In the rows, 128 means zero.
Rotation paths and how fast each direction turns (deg/step)
Each turn is a multiple of 5 degrees from 10 to 175, or 0.
Each row of a path follows its step; steps can be skipped.

step 0: [135 120 126 135 129 132 125 124 121 128 126 124 128 130 116 130 129 136
 129 131 116 130 135 124 120 128 127 137 130 133 125 133 123 129 126 123
 126 122 134 125 134 119 119 138 123 126]
step 1: [127 126 129 134 125 133 130 132 123 132 126 130 125 130 126 128 132 121
 122 136 132 124 124 128 126 130 124 146 137 131 130 119 122 133 119 130
 135 120 131 129 135 127 123 134 119 125]
step 2: [131 126 135 127 131 138 116 125 127 122 135 127 129 122 128 127 128 113
 122 135 130 135 127 120 131 128 118 129 130 138 133 129 128 135 127 119
 131 128 134 128 134 129 125 126 121 126]
step 3: [128 136 129 133 138 132 126 132 127 121 139 126 127 134 133 118 125 130
 133 133 124 123 133 123 129 127 119 125 133 141 126 133 128 133 122 135
 125 123 136 130 129 136 122 129 125 122]
step 4: [129 130 126 133 129 123 128 143 128 119 126 123 126 138 135 127 126 127
 127 128 131 125 132 129 133 130 133 123 120 144 131 125 124 128 119 118
 129 126 127 128 132 127 128 131 120 119]
step 5: [124 136 126 128 121 132 128 126 126 124 128 127 122 127 129 129 129 127
 127 130 133 128 123 138 123 135 129 117 122 147 135 130 131 132 128 131
 130 126 133 135 126 117 130 125 118 131]
step 6: [126 130 126 138 121 127 124 133 127 124 127 130 133 134 125 121 126 119
 121 127 136 131 123 137 123 127 122 124 121 137 132 135 129 122 129 132
 120 128 133 135 117 130 124 128 139 126]
step 7: [138 119 127 128 117 130 133 131 123 125 125 121 139 132 130 129 126 131
 129 123 133 132 131 135 128 133 122 122 128 137 120 139 126 135 125 132
 126 139 125 131 125 128 125 136 132 126]
step 8: [125 124 119 129 123 123 136 125 111 124 128 130 132 124 130 135 129 131
 126 136 134 140 134 138 119 133 131 126 131 129 123 128 126 121 126 131
 130 128 135 129 128 130 127 133 127 121]
Directions:
[127 128 126 126 127 129 128 127 129 129 128 126 130 128 130 129 131 126
 128 129 126 125 131 130 128 124 129 128 131 130 130 127 130 129 128 126
 127 128 129 129 129 127 128 129 132 126] : 0
[129 126 128 127 128 127 130 131 129 128 127 126 130 128 128 128 130 127
 128 129 128 124 126 130 131 129 129 130 127 127 128 128 126 129 125 129
 128 131 125 127 128 128 126 128 126 127] : 120

step 0: [136 130 121 124 126 123 122 125 124 137 117 123 130 124 130 137 132 120
 122 125 125 127 130 123 139 126 123 128 132 121 114 129 130 124 130 132
 136 129 123 129 126 131 122 126 119 121]
step 1: [130 135 128 125 121 128 130 129 129 134 121 125 131 117 117 122 121 131
 118 135 139 130 136 134 137 131 129 130 122 118 126 125 126 130 124 131
 127 120 126 129 136 128 130 125 124 118]
step 2: [129 130 140 117 127 130 125 125 129 137 133 125 119 128 119 132 135 129
 130 125 133 132 129 137 126 124 124 126 128 120 118 126 119 136 125 124
 132 134 126 118 128 131 124 121 129 117]
step 3: [127 123 124 120 120 119 128 132 129 126 129 123 138 129 120 131 133 129
 133 120 138 124 125 138 141 119 131 134 137 133 123 129 127 130 127 134
 131 126 121 127 128 139 128 128 128 121]
step 4: [131 125 129 118 114 137 116 132 129 129 121 114 129 126 122 128 129 125
 132 129 124 127 129 124 127 121 125 132 126 122 129 127 124 127 123 142
 131 121 130 133 127 127 119 125 127 122]
step 5: [136 131 130 130 126 128 133 124 133 131 119 131 131 125 111 129 139 125
 124 135 124 127 128 131 131 122 135 123 117 124 127 130 120 126 125 133
 131 128 117 126 128 137 119 131 128 125]
step 6: [133 126 129 125 125 138 134 126 129 132 122 132 129 134 122 125 128 124
 132 125 134 128 135 146 124 123 129 141 125 130 124 127 121 132 134 125
 136 129 133 136 133 131 124 132 130 115]
step 7: [136 122 133 121 129 132 131 129 124 142 128 118 129 132 111 135 127 137
 135 126 128 125 117 132 129 122 127 130 136 129 126 133 123 124 126 129
 124 124 130 132 127 130 127 138 128 130]
step 8: [134 126 124 132 123 122 124 135 124 131 119 117 128 135 122 140 130 115
 123 128 124 131 133 132 133 123 128 137 125 131 121 124 128 119 126 126
 128 121 131 128 125 136 117 132 122 130]
Directions:
[129 129 129 128 129 129 126 128 129 128 128 128 126 129 127 128 125 129
 129 131 128 128 127 126 127 126 127 129 130 126 130 129 124 130 127 128
 126 125 128 127 126 125 130 129 129 126] : 135
[129 125 128 125 129 127 129 127 130 129 129 131 127 129 129 127 124 129
 131 124 129 126 129 128 126 126 129 127 130 129 127 130 128 129 129 126
 128 129 128 127 127 131 129 128 128 127] : 95
[126 129 131 130 128 127 129 128 130 129 129 129 128 128 129 127 126 127
 125 128 129 128 132 128 127 128 129 126 126 127 126 128 126 130 125 130
 127 130 128 129 128 129 125 131 129 129] : 95
[127 127 130 127 125 128 129 132 128 128 131 128 126 129 125 130 126 127
 127 128 129 130 126 130 129 130 127 129 129 129 127 127 130 131 126 125
 129 127 128 128 125 129 128 127 129 131] : 70
